The rows below come in pairs that one turn or mirror swaps. Which row does each named row swap with?
J79: [-19.8  20.6  26.2   8.0  -8.6  31.1   1.4  28.2   0.7 -20.5 -23.5  24.3
  -4.5  -2.1  -1.0  13.2   2.2 -21.0  -5.7 -19.9 -20.5  -5.2   3.3  -0.8
   1.4]
J735: [ 22.1  -2.8 -21.3  -3.5  12.1  15.9   7.4  10.5   8.6  -1.0 -42.6  -6.2
 -35.8   9.8  18.8  16.4 -20.9 -13.3   0.4   6.1 -33.9  -5.2  -3.4   2.3
   5.9]
J130: [ 20.0  -7.7 -24.5   5.8  12.1  19.7   6.4   6.8   6.3  -5.6 -35.6  -7.7
 -29.8   3.2  19.0  13.2 -10.7 -11.1   3.2   4.1 -32.3  -2.0  -0.1  -5.3
   5.5]
J858: [  5.5   0.0 -27.7   7.8   4.5  21.7  -0.6   5.1  -3.3  -7.0 -43.0  -1.6
 -26.4   7.7   5.5   3.0 -10.7 -12.1  -1.4  12.6 -41.2 -13.6  14.3 -14.5
   2.1]
J568: [-14.4  10.4   8.4   4.3   1.9  28.2  -0.2  14.9   1.9 -20.1 -21.9  25.0
  -6.2  -0.9  -3.1 -11.7  12.6 -20.6  -8.4  -4.5 -26.8  -6.0  28.3 -15.6
  -3.2]
J389: [-14.7  22.6  36.4 -14.6   9.8  25.6  10.1  20.0  -7.3 -25.2 -37.8  15.6
  -3.3  10.6   2.1   5.4  -3.7 -28.3 -12.1 -13.6 -27.7  -3.2   8.2   8.4
 -13.4]
J554: [-11.8  18.8  27.0  -5.4   1.4   7.7  -6.5  42.8   8.8 -13.0 -28.2  28.5
  -3.6   6.8   3.6  -3.7   3.0 -22.6 -11.1 -12.4 -22.6 -15.7  12.5  -2.0
  -4.1]
J212: [ 21.6  -1.1 -10.6 -15.9  13.1  13.5   8.3   4.5  23.5   0.4 -28.0   0.8
 -34.8   4.6  25.0  14.4 -14.0 -13.2  -3.1  -9.1 -18.8   4.3  -0.4   3.5
   0.4]
J594: [-12.7   5.5   8.0  12.8   6.4  27.1   3.4   8.1   6.5 -23.0 -14.8  24.8
  -7.8  -0.1   2.2  -2.4   8.4 -23.0 -12.0   1.9 -30.3 -11.6  24.0 -18.1
  -3.1]
J597: [  9.4   5.5 -13.6  -0.8   2.5   2.2  -7.0  29.6   2.4   2.1 -51.0  -3.6
 -28.1  15.3  13.2  12.3 -23.2 -12.1  -1.7   5.5 -38.5 -22.3  -3.6  -0.8
   2.2]
J541: [  4.9  10.8   0.1 -11.2  11.7  18.6  10.6   9.1 -12.2 -10.8 -58.2 -12.1
 -26.0  17.1   9.9  19.5 -26.4 -19.0  -3.7   1.8 -42.6 -10.1  -6.6   8.2
  -8.1]
J341: [ -4.9  10.3  26.8  -8.8   9.2  23.5   8.0  25.4  16.4 -18.5 -14.8  29.7
  -7.2   1.7   6.7  -1.5   9.9 -24.8 -10.3 -15.9 -14.0   5.6  15.7   2.0
  -0.4]
J323: [  8.1   9.3   8.5 -10.9   9.8   8.1   9.8  30.8  -8.2 -23.9 -61.6   6.5
 -29.4  12.6  16.6  21.2 -34.4 -13.4  -1.1   2.2 -25.5   6.9  -2.1   6.9
   4.9]
J575: [ -2.5   6.5  15.4   2.8  10.6  25.3   6.1  18.4  13.6 -21.3 -11.7  25.4
  -6.5  -6.0   9.6  -5.0  16.3 -21.7  -7.5 -15.1 -16.0   5.8  17.5  -5.5
  -0.2]
J34: [ -4.9  17.0  32.8 -13.5   8.9  12.5  10.5  38.4  -4.6 -32.1 -47.5  24.7
 -16.1   6.5  10.0  13.0 -18.2 -18.9  -6.7  -9.2 -16.3  11.9   8.8   8.2
   1.7]
J370: [ 10.9   5.6  -6.9  -9.1   9.0   9.1   7.1  21.9  -7.5 -17.2 -59.2  -1.9
 -31.1  13.1  17.4  23.1 -35.2 -10.3  -0.4   7.1 -34.1   2.3  -2.8   8.5
   4.2]
J461: [  3.7  -4.0 -20.9  16.0   6.9  22.8   1.6  -0.4   2.4 -11.9 -31.3   2.8
 -24.8   5.7   7.7   9.8  -9.5 -16.4  -4.3  13.1 -43.3 -17.5  12.4 -17.8
   1.2]
J826: [-12.1  18.7  34.6 -13.2   7.5  15.8   7.1  35.8  -1.3 -30.9 -36.6  28.2
  -8.3   5.8   6.6   8.6  -6.4 -20.2  -8.4 -11.3 -17.3  10.6  13.1   7.3
  -0.9]
J943: [  7.9   8.1  14.8 -16.9  11.4  17.9   8.6  11.8  27.5  -8.8 -14.4  20.1
 -20.2  -2.4  17.7   3.0   4.1 -20.2  -8.9 -19.6  -7.8   9.5   9.5   4.4
  -3.1]
J848: [  1.5   7.1 -14.2  11.3  -5.2  24.3   2.0  16.4  -6.1  -6.1 -45.5  -8.1
 -27.9   4.8   8.3  26.0 -24.9 -10.8   4.1  -2.6 -34.2 -15.1 -12.6  -0.4
   7.4]

J568 pairs with J858
J597 pairs with J554
J541 pairs with J389
J943 pairs with J212

